Each path below is one point turned by a fixed rotation once a step. After each direction that follows a path, write how fast that rotation turns it, in degrees a step (0 if it stays still).
Each turn is a multiple of 5 degrees from 10 to 175, or 0.
Each row of a path follows its step; steps can be skipped.

step 1: [-18 -12   1  -3   2  15  18   9   6  -8 -15 -21  12  -2   0 -19  10 -15
  14 -17   8   7  27  20 -10   2   2  -5  -2  12  -1   5   8  -6  13   2
   3  10  19 -15 -10   5  23   9  30 -17  -4 -11   9   2 -19   5  -6  11
  13  -5 -14 -18  -6  -8   0  18   6 -11  12  -4  -7  -2   7  16  -2 -16
   5]
step 4: [-10   6  -7 -26  -2 -17   6  14   4  -8  -2 -17 -28   0  -5  -5  24  15
   4   9   6  10 -14  -7 -22  -1 -16  -8  -3   7  27  -1 -10   7  -3 -12
   8  10  22  -4  -2  -6 -11  13   3 -14  10  -4   7 -19 -13 -23   2   8
   4   5  -5 -10 -21 -12  -5  10  -6   5  -2 -12 -13 -22 -19   4 -14   3
  -1]
step 6: [  0 -21  10   1 -19  -2   9  16  10   1  -3   2   6  24  12  -4  -9   5
  -6  -7 -26  23  11  20  -2 -11   1 -11  17   4 -18  -1  -6  -3  -5 -22
  16 -15   8  -1   8   5   7  -9  18   5  -4   9 -15  -7 -19  24  17  19
  28   2  -3  15   9  -4  -5 -20   1  11   4 -10   1   6  -8   4  -3   0
 -16]
step 8: [ -7   5  -1  11  -9   6  -1  16  -5 -22 -10   6 -12  -9 -19  15 -12  -8
 -11  32  12  -3   0  -1  14  22  16  -1  26  19  -3  -3   0  13   6 -16
 -33   0   2 -16  -1 -13   1   0 -12  -1   8 -17   9 -20   2  -3  -1  -5
   1  -5 -26  15  -8 -14 -23  -3   5   3 -10   1   0   3  -7   1   7   2
  11]
step 9: [  7  11 -13   1 -25 -14   8  26 -14   3  -2 -25 -20  -2  -5   3  -5  16
  -8  -4  -9  15  15  12   8  -5  15  -3  -6  18  -6  -6  -4   8  11 -21
 -19   3   2  -3 -22 -14   4 -19   2  16  16 -14 -10  -4  -4   2   2  -6
  -6   0  -3   3  15 -10 -17   9   1   1  -4 -10 -28  -3  10  27  -6 -18
  -4]
step 10: [  3   5  13 -26  -7   5  -9   5  -7  12  -9 -34  -7 -15 -14   5   9  14
 -10 -29  15  22  16  15  14  -6  -3 -16   5   4 -12   6  12  -4 -12 -17
  17   0  -3   5  -1  -1  12  -9 -14  -6  -3 -17   7  11 -18 -13  -5  -1
  -5  11  13 -15   2 -13 -19   7   8 -14  16   2   3   7  -8   8  -1  -5
 -16]
step 15: [ 13  -7  -4 -25   0  -1 -14   3 -10  33   6 -18 -13   4  15 -10 -13   5
 -32  10 -27   5  -7  -2  -8   3  -1 -14  14   3   4  -8  -8  -3 -12  -7
   7  15   1   3   8   0  13  23   9  12  11 -14 -12   2   1   6  17  12
 -15   9   7  15   0 -17 -10  -7  -4   7   0   0  14  -1 -18  11 -17  22
  -4]
step 16: [-12   3  -7 -13  -5 -11  13  16 -21  -8   2 -11   1  -2  -1   9  -3   9
  -1  11 -14  -1 -21  -5   0   2 -26 -33  12 -11  -1  13  24  23  -8   5
  12   5   8   9   8  17  14  19 -12  -3  22 -22  12  -9   6  -8   0  19
   5   3   0   9  -4  -7  -8  -1  -5  -6  -3  14  21  -3 -10   5  -5  -8
  16]
step 19: [ 21   6  -3  -6  -4  -3   9  -1  -4  -1  12  17   1   3 -17  10 -12 -13
   0   0  22   2  28 -15 -16   4  10  -7   1 -11 -12 -15   7   5 -16  -5
   0   8   2   6   0   1  13   7 -11   2  -1 -36  20   0   6  -5 -28   7
  -3  20 -12  -6  -2  -4 -20  13 -13  -8  14   5  25  -1  -5   9  -7  10
 -22]
Directions:
[ 2  5  0  0  0  0  0 -1  3  3  1 -5  2  1  0 -6  1 -1  1  3  1 -1 -4  2
  0  1  2 -4 -2 -1  4  1  1 -8 -1  0 -2 -5 -5  1  5  0  0  1  2 -2  2 -1
 -1  0 -2 -4 -4  2 -1 -2  5 -3 -5 -6 -4  2  5  4 -2  1  1  4  1  1 -5 -2
  0] : 130
[-3  0  1 -6 -3 -1  0  3  5  1  0 -1  4 -1 -3 -1  2 -1  2  3  3 -2 -3 -4
  4  2 -1  2  0  2  4  1 -1 -2  0  3  0  1 -1 -7  1  4  0  2 -4 -1  1 -3
  5 -3 -3  0 -2 -1 -1  4 -2  0  3 -2  6 -1  1 -5  1  0  3 -1  1 -4  3 -6
 -8] : 120
[ 0 -4  9  2 -1  2  3 -1  1 -3  3 -2  5  1 -1  1  2  1  2  0 -2 -3  1  0
  5  2  0 -3  0  2  0  1  4 -1  0  5  4  3  2  6  5  3  4 -1  2  3  0 -2
 -2 -3  0  0  1  1  3  3 -3  2  1 -1  4  3  6  4  0 -1 -6  3  1 -2  2  3
  5] : 70
[ 0  3 -1  2  0  1 -1  2  1 -2  3  3  2 -5 -3  0 -1  2  3  1  5  3 -1 -1
  3  7  2 -5  1 -2  3  4 -2  5  0 -1  0  2  1  5  0  2  1  1 -5 -3 -2 -4
  6  5 -2  0 -1  2  5 -3  4 -6 -1  4 -2 -2 -3  0  0  1  0  1  1 -4  2  6
  2] : 125
[-3  0  0 -3 -2  2  0  3 -7  3  4  4  0  1  2 -3 -4 -2  0  3 -1  3 -4 -5
 -2  3  4 -2  3  2  1  4  2  3  0  0  1  1  0 -3  2 -4  2 -3 -4 -1 -1  5
 -2 -1 -6 -1  3  0  3 -1  3  6  2  1  3  2  2  7  1  2  6  1  1  4  2 -3
  2] : 40
[ 0  3 -4 -2 -4  4 -1 -6 -3 -2 -1  0  0  2 -3  4 -2  3 -5 -1  4  2 -2  4
  0 -7  0 -3  4  7  2 -2 -4  1  2  0 -3 -2 -3  1  4 -3 -1 -3 -4  0  1 -1
 -4 -1 -3  0  2  0  3  2  1 -1  1 -1  2 -3  3 -4  0  0 -5  2  3 -3  3  1
  0] : 20

step 1: [  0   2   4 -16 -20 -11 -15   2   2   0  -2  20  -9   8   5  -4  -9  -4
  12 -13  25   3   4  -1 -15   4  -2   2   0   7 -11  -6  32  10   0  -4
 -17  12   0  16 -17  -6 -15   5 -16  -3   6  -2 -22 -12  -1   5  -8 -23
   2  -1   3   6   5 -21  17   8 -25  -8  -5  -1   8  -2  14 -20  -7   7
   3]
step 6: [ -7 -26  17   6   4 -14  -6  -9  20 -16   7 -13   0  -1 -16   6 -14   6
  15   3  17   8 -14  -1 -12 -10  -7 -14   5   7   2  15 -13  20  -7  13
   4 -11   5   8   6 -12 -18   8  -1   3   7   7 -10  23 -10  -8  -1   5
 -14   0  18   3  11 -14   8  -3  23 -14   1  -5 -22   4   3  -3   0  12
  17]
step 7: [-12 -18 -10   4   4  -7  16  -5   3 -24   8   5   1   7  -4  -2 -18   1
   6  -8  13  -6  -5   6   4  -8   5  -3   7   4  -7  -9  19 -15 -19 -10
   1   3  -4  19  13 -20  -7  -8 -22   8   0   4  -9  12 -13  -3  16  11
 -24   6 -15   2  11 -13 -26  -7   4  15   0 -18  -9  13  12   9   8   5
  12]
step 9: [ 15  -7   2  -8 -23  11 -26 -12  16   0   8  -9  -8  -1 -20 -11 -12  -3
  29 -16  -4   0   8 -10  -7  -3  -5   3 -11  10  -9  -8  17   5 -12  16
 -30   6  -4   9 -11 -14 -13   4  -9  -3  10   8  -6 -17   9 -13   3 -17
   3  -4   1 -13  19 -11   0 -14  -5   4  -3   9  -2 -11  -1  -2  -5  18
  -5]
step 11: [  9  13  -8  -4   5  16   1   4  -7   1  -5   4  -9   5  10   1  -1  17
   7 -20  12 -14  -4  10 -19 -15  13 -34  17 -14   4 -14  12  -6 -26   3
  -5  -4 -14  11   3   6   7  12  -3 -12   3  16   1 -18 -15  -1  -7  14
  -6   0  12 -20 -15   9   1  -6  20   5  -6   4 -18  -1  16  -5   1   0
   3]
step 15: [-27   6  -3  12  22  -6   9   7  -9  -6  -5  -7 -20 -17   3 -12   1  13
  19  -5  -3  -6 -13  -5   1  -3   1  -6   6   0  -5 -15  28  14 -10  -5
  -1  -6  -1  29   1 -18  -4   3  11  11  10  11  -9  17  -1 -15   7  -5
 -21   5  -4  -8   8 -19  -2  11  -2  18   8  -5 -10   7  -4  11   5   3
  24]
step 16: [ -4  12  -3 -20 -13   6   4   6 -13   1  -2   1 -10  -3   4   0  -4   1
   9   3  13   9  -9  -3  -1  14   4   0   4  -5  -3  10  17  -3  -7   9
  -1  12  31  31  -7   2   2   0 -18  25  16   4  15  -2   5 -17   8  13
  -1  20 -17  -3   7  -2 -20  11   2 -21  15 -10  -8  -1  -3  16  -2  -4
  25]
step 17: [  2  -3   3 -36 -15  26   5  12   8  13  12   2  -3  -1 -14 -10 -19  10
   7  -5 -13   2  15   8 -15 -11   2  -4  -5   9  -9  14   9  12 -12  11
 -19 -17  13  17 -28  -6  -8  10 -16   4  16  -2   6   9  -8 -11  -7  -1
  -1   1 -12  -7   6 -16  -1   9   7  -2  -5   6   9  -3 -14   0  -3  17
  -8]
step 19: [-10   8 -11  -9  -5  -9   4  18  11   2  -8  11 -10  -2   1  -7  -1  11
   4   6  37 -14   2   3 -28  -7  -9 -20   7 -19   0  -7  18  -8 -19  -8
  -6   5   4   0  11   9   0  -3   2   0  -7  12  -5  -9 -21  -2   1  -4
   7  23  12 -14  -2 -20  -5   8   0 -17 -14   8   2   3  17 -14   3  12
   8]
Directions:
[-2  0  1  0  2 -2  1  0  4  4  2  4 -2  6 -2 -2  1  1 -3 -1 -3 -1  2 -1
  0  3  1 -1  1 -2  4  0  0  2  1  4  0  1  1  8 -6  2  0 -3  4  1  3 -3
 -3 -6 -1  1 -3  6  0 -2  0  5  1  1  1  0  1  0  0  0 -9 -5 -4  1  5 -1
  3] : 65
[-2 -4  1  3 -2 -3  8  1  0 -4  0  2 -2  2 -2 -1  3 -1  1 -1  3 -2  4  0
 -4  6  1  0  4  3  0 -3  0 -1  3 -1  1  0  2 -7  1 -1 -5 -3 -1  0 -3  4
 -3  2 -2  9 -3  1 -2  1 -4  0  3  0  5  0  3 -2  0  1 -2  0  1  4 -5  4
 -2] : 55
[-2  0  2  2 -7 -2 -4 -4  4  0  1  4  0 -2  2  2 -7 -2  1  2 -1  1 -1  2
 -2 -1  1 -1  2  4  0  2 -2 -1  0 -2  6  1  3 -2  1  4 -1 -3  1  3  1 -3
 -3 -1 -9  3  3 -3  2 -2  4 -2  5 -1 -1 -2  0  2 -5 -3  1  2 -2  2  3 -4
 -1] : 20
[ 0 -1  0  2  0  0 -1  0  1  0  2 -3 -2  2  1 -1  3  3 -3 -1  3 -6  2  6
 -1 -1  0 -2 -8  2 -1  3 -4  0 -1  3 -7 -1  3 -1  3  2  0 -7 -3 -2  0 -5
 -3  1  4 -1  5  1  3  4 -2 -3  3 -5 -4  2  4  2 -4 -3  0 -2  1  0  1  2
  0] : 35
[ 1  3  1  5  2 -2  0  0  3  1  2  3 -1  2  4  3 -2 -1 -2  0  3 -2 -1 -3
  1  1  0  1 -8 -2 -1  0  2  2 -3 -3  1 -1  3  2 -4 -5 -5  0  5 -3  0  3
  1 -4  1  0  4  2 -4  1  7 -4 -2 -2  6  2  1 -3 -2 -2  0  6  4  3 -3 -2
  2] : 80

step 2: [ -8   5   7 -18  -5   6  -5  23  -9   5  21   6   3  -9  -5  22  10 -20
  -9 -13 -17 -15  -8  -2 -15   0   9  10   2  -4 -10   3  -4  -2   9  -1
  14 -13   6   4   5  -5   5   2  23  -6  19   3  -6  24  18   8 -11   3
  -9   2 -37  -6 -22 -20  -6   1  17 -13  -3   4   9   2  43   0  14  12
   6]
step 5: [ -5  -1  -2   3  -7  10 -10 -18  -3   8   0  14   3  -9  -4  12  16   7
 -15 -17  -2 -12  10 -11 -27  20  -4  18  19 -23  13  17  -5  -2   3 -11
 -15  27 -15  -5  15 -11  20   9  12  -1  -3 -16 -13  -4  21  -1  -8   6
 -15   2 -29  27  13  -4  10  -3  11  -5   4  -4   3 -10  -9  19  -3   3
 -24]
step 8: [ -1  -2 -24  11  -2   7  -9  21   2   2  12 -12 -18 -20  -5  -1  13  -6
 -20  11  21   7   7  15  -7  -2 -18 -21  -4 -15 -11   2  23  -9   9  -2
  -2   3   0  24   5  -4  11  19  21  -4   3   6  -8  -6  13  14  20   6
 -12   5 -19  12   2  10   5 -22 -10 -14  13  -7 -17  -6   9 -13  26  23
 -15]
step 10: [ -1   5  -7   5  33   3   0   2  12   4   0   5  -3   3   0 -12  -3  -8
  -5   2   9 -11  21  -6 -27  -1   3  19 -43 -10  -1 -10   0  23  15  -4
   5   6  -1  -3  23 -13  -3 -14   8 -13  11  24 -20 -14  23  -5  11   4
   7   3   6  17 -24   1  -2   4 -26  12 -10   9  -1   3  -5  12  13  15
   9]
step 11: [ -8   5  26  -3   7   3 -19   0   3  19   1 -18  -6  -5 -16 -14  -4 -44
 -15   9 -16  -7  12 -16  -4   5   5   8  10  -6   8  24   4  -6   0   3
 -21   0  -5   1   5  14  31 -26  10  -8  -7  -1  -5  13   2   3  14   9
 -18  18   4 -12 -14   1  15 -14   2 -18  -6 -12 -16  -5   4 -10  12  -6
 -13]
step 13: [-22   7  -2 -17  13  11   3   1  18 -15  -9 -10 -17 -33 -11  23  -1   4
  -1   9   3  -4 -20 -26  10  12  11   8 -15 -13 -21 -10  -8  19  -8  -5
   2  21   6 -10  19   1  22 -16  12 -14   4 -20   0  -6 -20   1   9  -5
   9  12  -3  -6 -11 -22  -3   5 -11  -5   9  -6 -11  15  12  11   1  16
  -3]
step 15: [  3  13   0   8  -9  -1  -9  11   1 -12  -2 -16 -35 -16   1   5   0  -1
   4  -3   1   1  19 -19 -12 -10  12   6  15  17  -2   9  12   0   4 -11
 -16 -11  -3  15   7  11 -24 -21  20   3   9 -14 -16   1  -8 -34  19  -2
  -1 -12   7   1 -22  -5  -4  14  -5   7  -3 -21  10  16  23   4   4 -29
  -9]
step 16: [  6  34  -6   6   3  19   3  25   5 -10   0  13  16  -5   1 -14  18  12
   2  11   1  25   0 -16 -31  -3 -18   6  -8   8  19  -2  -9   5  -3  12
 -25  11 -10 -16  15  -8  15  -8   0 -12 -21  -1  -6   2  -2  10  10 -15
   8  12 -10  -4   5 -27 -12 -10  -5  -6   6  -4  16  13   4  13  20  -4
   5]
step 20: [  8  -2  15   3  -1  12  -6  -2  13   0  12  -7 -32 -14  11 -11  17  -3
 -12   2  16   7  -8 -21   7  15 -27  20   6  -5  -1  -2  11 -19  -1  -1
  -8  17 -22   3  11   4   5  11  -4  18  -4  24  -3  10  17  -2  -1 -30
   4  -1 -29   7   3  -3   9 -29  20 -14  -3 -12  -9   7  -4 -10  12 -12
  -4]
Directions:
[-3 -2 -1  0 -2  1  6  1  4  2  3  0 -2 -2 -5  3  0  3  5  1  1  3 -3  0
 -2  1 -4 -4  2 -3 -2 -5  7 -4  3  3  5  0  2  0 -2  3 -1  1  3  3 -4  1
  2 -5  2 -1  1 -1  4  2 -2  1 -5 -2  2  3  4  0 -3 -5 -1  2  3  0 -2 -2
 -1] : 55
[ 0  5  6 -4  3  1  1  3 -1 -4 -1 -2 -2 -6 -2  2  0  0  0 -2 -6  2  0  8
  0  3  8  2 -2 -2 -4  1  2  2  2  3 -1 -3  1  0 -5  1 -3 -2  3 -3  2 -2
 -2 -1 -1 -3 -1  2  1 -2 -1  1  3  4  1  3  3 -5  1 -4 -1  0 -3 -2  3  0
  1] : 170
[-2 -4  1  0 -1 -2 -2  0 -5 -1 -1 -3 -2 -1 -3 -4 -1 -3  2 -3  0  3 -3  0
  1  2 -2  3  5 -3  3  3  5  0 -1 -2  0  2  4  2 -4 -5 -2  7  0  2 -5  2
  0  5  3 -6  0  4 -4  3 -2 -1  1 -4  0 -1 -1 -5  0  3 -5  1 -3 -3  1 -2
  2] : 125
[-1  4  6  1 -7  2 -1  3 -1  2  1 -1 -3 -2  3  4  1  6  2 -3 -2  1  1 -3
 -2 -6  1  1 -3 -2  1  4 -8 -3  5  2 -2  2  2 -1 -3  0  0  5  0  1  0 -1
  1  2 -3 -2  3  0 -2  0  0 -3  0 -4 -3  3  0 -1 -1  2  4  6  3  0 -3  2
  2] : 25
